The rows of M fall into 3 groups, which share some directions, and each row is roughly a mix of its group's hidden directions.
M (79 x 10):
[[  3   3   2 -36   3 -10 -16 -23   9   3]
 [-24  13  13   0  12  23  10  19  -1  16]
 [ 28 -24 -14  -2  -7 -11  -5 -22   5  -5]
 [-10   3 -21   9 -13 -23 -16 -19  -1 -18]
 [ 19  11  11 -30  -9  16 -12  -3 -16   6]
 [  4  23   9  -6   9   7  12 -27 -20 -15]
 [ -5  -5  -7 -25   7 -11   9 -23  28  -6]
 [ -7  16   8   9  10   2 -10 -37  13 -10]
 [-15  15   9  22  12   9 -26  -3  13 -15]
 [ 26  -8 -25  -2 -18   0 -14  10 -17   5]
 [ 12  21   5  -2  18   6  30   5 -20  -4]
 [ -4 -13 -19  15  -6  16 -14  16 -24 -16]
 [-16   5 -10  25  -4  -1 -15   7  -1 -32]
 [ 25   8 -22  12 -11 -15   4   0  -3  24]
 [ -3 -28  -7  -6  -8 -17  20  13   0  22]
 [ 13   0   5  -9 -23   4  13   6  35   7]
 [ -8   9   0   6 -12 -13 -10  34  18 -15]
 [-15  23  -3   3  -7 -24 -19  -3  -3 -23]
 [ 17 -14   4 -24  -1   5  25   9  -8  21]
 [ -8  11 -18   5   7  12  16 -29  -4  20]
 [-24   5   0  -9  14  17 -18 -20  16  10]
 [ -7  -6   3  -2  -3 -28  26  18  17  11]
 [ 32 -20   0   1  -8  -4  23  12 -11   3]
 [ -3 -14 -11  22  15  17 -11 -29  -3   5]
 [ 13 -16   0  -5   9   4   2  10  16  37]
 [-11  -9   0 -25 -14 -23  21 -15   2 -10]
 [ -9 -27  -3  -9 -22  -9 -21  -7  14  14]
 [  0  20  16 -17 -12  -4 -25  -7  22  -7]
 [  6 -14  -4 -15   6 -30 -18   8  -7 -22]
 [-15 -14 -11  15 -16  -6 -25  18  12 -13]
 [ 18  -7  -2 -16 -19  14  -1   7  32   0]
 [ -9  18  -2  23  -7 -18 -16   4  -3 -27]
 [ -1  -2 -11   1 -25  -4  13  -4 -36   7]
 [-23  -4  29 -11   4  13   6   3  15 -18]
 [  2  17   3  18  27  -4  30   2   6  -1]
 [-12  -3  17  -3  -7  41   0   5  10  -6]
 [  0  10  -4  -4 -13  10 -10  15 -27 -29]
 [ 23 -31  -5  16   3  17   9  -6   6   9]
 [ 19 -11 -11 -16  -8 -21 -12 -26   4  -9]
 [ 12   2  -5  -9 -10  17 -15  32 -18  -7]
 [ 21 -18 -10  28  -6  -6  -9 -12   6 -18]
 [ -6   0 -23 -12  13 -19   9 -31  -6   4]
 [  9  10  -5  10  14   5  16  39  -3  -1]
 [ -9 -14   7 -11 -13 -24   2  -9  26  18]
 [-10  20  17  24   9  10  -5  24   0 -12]
 [ 29  -8  -9  -4 -27  -2  -9  21   4   3]
 [-27  -4  18 -16   0 -10  21 -14   2 -15]
 [-14 -10  24  -8 -17  24   2  14  -4 -16]
 [  3   5 -16 -12  -8 -11  23 -24  19  14]
 [  0  -9  16   4 -17  13 -11  27 -23 -12]
 [  5  15 -17   7  14  -4  12 -23  18  22]
 [  8  -5  14 -33  13  15   3  -5   8  21]
 [ -2   4 -15  31  15  15  -2  18  -8 -16]
 [  4  -9   4  -3   7  34 -25  14   7 -12]
 [ 17  -9 -26 -22   0  -5  -6 -15  21   1]
 [-21 -10 -12  15 -17  -7 -17  -2  -5 -27]
 [  4   1   3  21  -1  -8 -13  21 -34  -1]
 [ 33 -11   8 -29  -3 -10   8  -1  -3   5]
 [ 15  11  31  -7  12   8   4  26   0   0]
 [ 17  15  -9  24   8 -25  -1   6  -3  20]
 [ -2  13   4  21  14  35  -7   1   4  14]
 [ -7   8 -15  -6  13   9  13 -31  20  13]
 [ 11 -17   9  14  10  27  17  14   2  16]
 [-21   4  16  -7  24  -4   8 -15  23  -9]
 [  6  -7   1 -17 -13 -11  10  37   2  13]
 [ 10   0 -22  12   7  22 -20  -1 -24   9]
 [ 15  19  -9  25   1 -13   9   0   4  28]
 [ 33  -9   3  -8 -12 -20  14  11 -12  -7]
 [  1   8  10   0  18  -8  27 -30   4   9]
 [ -2  -7 -19  36 -11  -9  -3  -3  -4 -18]
 [ -2 -14  -3 -11  -5  -5  25 -21 -29   3]
 [  0  -6  -7   9   7  21 -18 -33 -14  -5]
 [  5  10  -5  14  -6  39   1  -2   2  20]
 [ -7  15  13   1   3 -26  16   4  30   1]
 [-11  20  19 -31   9   4   5  13  -3  13]
 [  8  -3  -6  -5   0   0  25  32 -23   1]
 [ -2 -22   4 -20 -13 -15   3 -18   9  24]
 [-16   1 -23   8 -10 -17 -17 -24   2 -13]
 [ 11  17  24  -5  12  -4 -25   0  13 -18]]
One row of each group comes first, with its name. Which group is each row after those in?
[-24   5  14  -5  -2  21  24 -19  10   3] | X
[  0   6  12 -28 -21  -3 -13 -26  -7  -6] | C
[ 16 -22 -15  33  -7   0  -2  -9   3 -11] | Z

[ 20  -7 -21  -3 -25 -13  -2   7 -23   6] | X
[-31  16 -11   3   0  -5 -22 -18   7  -8] | Z
[  8   4  -8   3   9  15  18   9 -37 -10] | C
[  9  19  -2   6  12  10  16  30 -16 -13] | C
[  0 -12 -15  19   4  24 -31  -1  -4  -4] | C
[-34  13  -6  24   0  12   5  12  -6   2] | Z
